[[+1.39 -1.79 -0.99 +0.22 +1.64 -1.31 +5.01 +0.15 +1.14]
 [-2.59 +0.28 +1.04 +0.67 +0.82 +0.77 -2.71 +0.39 +0.61]
 [-2.11 -0.66 +0.61 +0.16 -0.34 +1.05 -1.62 +2.55 -1.36]
 [-2.14 +0.22 +0.48 +0.83 +1.42 -0.02 -0.90 +1.32 -0.28]
 [-1.58 -1.24 -0.47 -0.08 +1.19 +0.14 -1.76 +0.76 -1.35]
 [-5.98 +0.20 +5.80 -4.18 +1.97 -2.90 +1.77 -0.09 +2.17]
 [-1.76 -4.29 +3.90 -3.21 +2.85 +2.73 +1.78 -1.63 +0.07]
 [-2.57 -0.34 -3.21 +1.57 +1.30 +0.59 -3.36 -2.10 +1.19]
 [-1.86 -0.04 -0.40 -0.01 +2.55 +0.50 -1.20 +0.86 -0.14]] gives -0.40

[[+1.13 -1.95 +2.02 +0.70 +3.45 +3.02 +0.41 +4.13 +1.14]
 [+2.26 +1.12 -0.33 -0.64 +3.30 +3.95 +0.96 +0.49 -0.51]
 [+1.87 +2.41 +1.37 +0.02 +3.71 +2.91 +1.28 +4.33 +0.63]
 [+2.86 +0.08 -0.54 +5.06 -2.43 -0.22 +2.22 -3.92 -1.61]
 [-1.28 -6.24 -3.90 -0.52 -5.00 +0.39 +4.43 -2.01 +1.77]
 [-2.11 -3.72 -5.54 -5.41 +5.70 -1.38 +5.85 -3.21 +2.16]
 [-1.32 +3.05 -1.20 +2.14 -7.80 -0.26 -0.56 -2.62 -0.41]] gives -1.20

[[-2.21 -1.29 -0.62 +0.91 -5.07 +3.82 -2.21 -1.81 -2.48 +2.52 +0.77 +0.96
  -1.88 -2.83]
 [+0.27 +1.56 +3.77 -2.58 -0.45 -2.56 +1.81 +2.38 +0.83 +1.17 -1.69 +2.55
  +4.08 +3.73]
 [-0.09 +2.37 +2.50 -0.74 -4.80 +0.63 -2.67 +1.42 -3.51 +2.15 +2.24 +2.50
  +2.98 -1.26]
 [+0.81 -1.94 -2.85 +3.20 -0.56 +4.06 -0.10 +0.17 +2.53 -1.38 +0.08 -1.58
  -5.42 -1.16]
 [-0.60 -0.59 -0.49 -2.12 +5.98 -4.50 +2.26 -2.00 +0.64 -1.37 -1.75 -1.49
  +1.73 +1.40]
 [-1.90 -2.34 -1.63 +2.02 -4.14 +4.71 -1.13 -1.63 -0.33 +1.73 -0.07 +0.36
  -3.95 -2.30]
 [-1.99 -0.29 +0.04 +0.27 -5.20 +2.95 -2.77 -1.45 -3.37 +2.78 +1.53 +1.39
  -0.36 -2.88]
 [+0.85 +2.43 +4.07 -1.90 -2.34 -1.58 +0.32 +3.21 -0.21 +1.39 -0.09 +2.86
  +4.29 +2.73]
 [-2.26 -1.24 -0.69 +0.92 -4.98 +3.82 -2.32 -1.88 -2.45 +2.58 +0.85 +0.94
  -1.81 -2.77]] gives -0.69

[[-2.43 +2.51 +2.59 -2.66 +2.90 +2.78 +3.28 +2.93 +3.26]
 [+1.47 +0.03 -2.29 +2.15 -0.73 -2.18 -0.87 -1.17 -1.16]
 [+1.11 +0.02 -1.27 +1.68 -0.47 -0.92 -0.46 -0.67 -0.73]
 [-0.70 +1.82 -0.71 -0.44 +1.37 -0.95 +1.35 +0.82 +1.16]
 [+0.97 -0.58 +1.20 +1.28 -0.31 +2.23 -0.05 +0.20 -0.08]
 [-1.14 +0.65 +4.17 -1.35 +1.64 +5.34 +2.23 +2.50 +2.35]
 [+3.47 -3.92 +3.43 +3.90 -2.75 +6.12 -2.17 -0.88 -1.99]
 [+2.06 -1.84 +1.31 +2.53 -1.46 +2.87 -1.11 -0.60 -1.20]
 [-1.56 +3.12 -1.91 -1.31 +2.23 -2.87 +2.04 +1.07 +1.76]
 [-2.80 +2.69 +3.14 -3.12 +3.21 +3.38 +3.67 +3.33 +3.65]
 [-1.08 +0.81 +3.77 -1.28 +1.71 +4.75 +2.18 +2.43 +2.37]] gives +3.77

[[+3.51 +3.13 +2.15 +0.08 -0.17 +0.40 +3.05 -1.85 -1.60 -3.46 +0.77 +1.38
  -1.88 -0.44 -5.54]
 [+0.86 -1.33 -1.35 -2.92 +4.40 +5.52 -1.23 +1.80 -2.26 +0.79 -3.32 -1.31
  +1.75 -1.52 -0.04]
 [+4.63 +0.92 +0.27 -3.61 +5.71 +7.69 +1.56 +0.64 -4.68 -1.80 -3.79 -0.73
  +1.08 -2.55 -5.60]
 [+0.71 +1.05 +0.76 +0.71 -1.07 -0.68 +1.05 -0.69 +0.31 -1.21 +0.86 +0.44
  -0.71 +0.43 -1.34]
 [+2.65 +0.13 -0.23 -2.76 +4.21 +6.07 +0.45 +0.75 -3.33 -0.58 -3.04 -0.82
  +0.72 -1.92 -3.06]] gives -0.23
---
[[8258, 4533, 3287, 3773, 3749, 1492, 4679], [4640, 4661, 4599, 7399, 7978, 6028, 1136], [3389, 2480, 4625, 1765, 6188, 3608, 2351]]: 7978
[[64, 18, 26, 65, 81], [40, 64, 58, 43, 42], [63, 43, 39, 32, 33]]: 58
[[12, -28, 44, 3, -21], [14, -27, 46, 11, -31], [35, 36, 37, 4, 46]]: 46
[[5483, 4124, 5407, 4578, 5117, 5948], [4125, 3868, 3183, 6141, 3707, 5059], [5298, 7804, 6858, 5481, 6971, 5749]]: 6141
[[2, 2, 4, 3, 2, 4, 2], [4, 4, 4, 3, 4, 5, 5], [3, 7, 2, 5, 6, 4, 2]]: 4
[[-607, -171, -314, 37, -425, -155, -348], [-485, -511, 507, -604, -525, -545, 164], [-636, 615, 92, 53, -405, 550, 173]]: -525
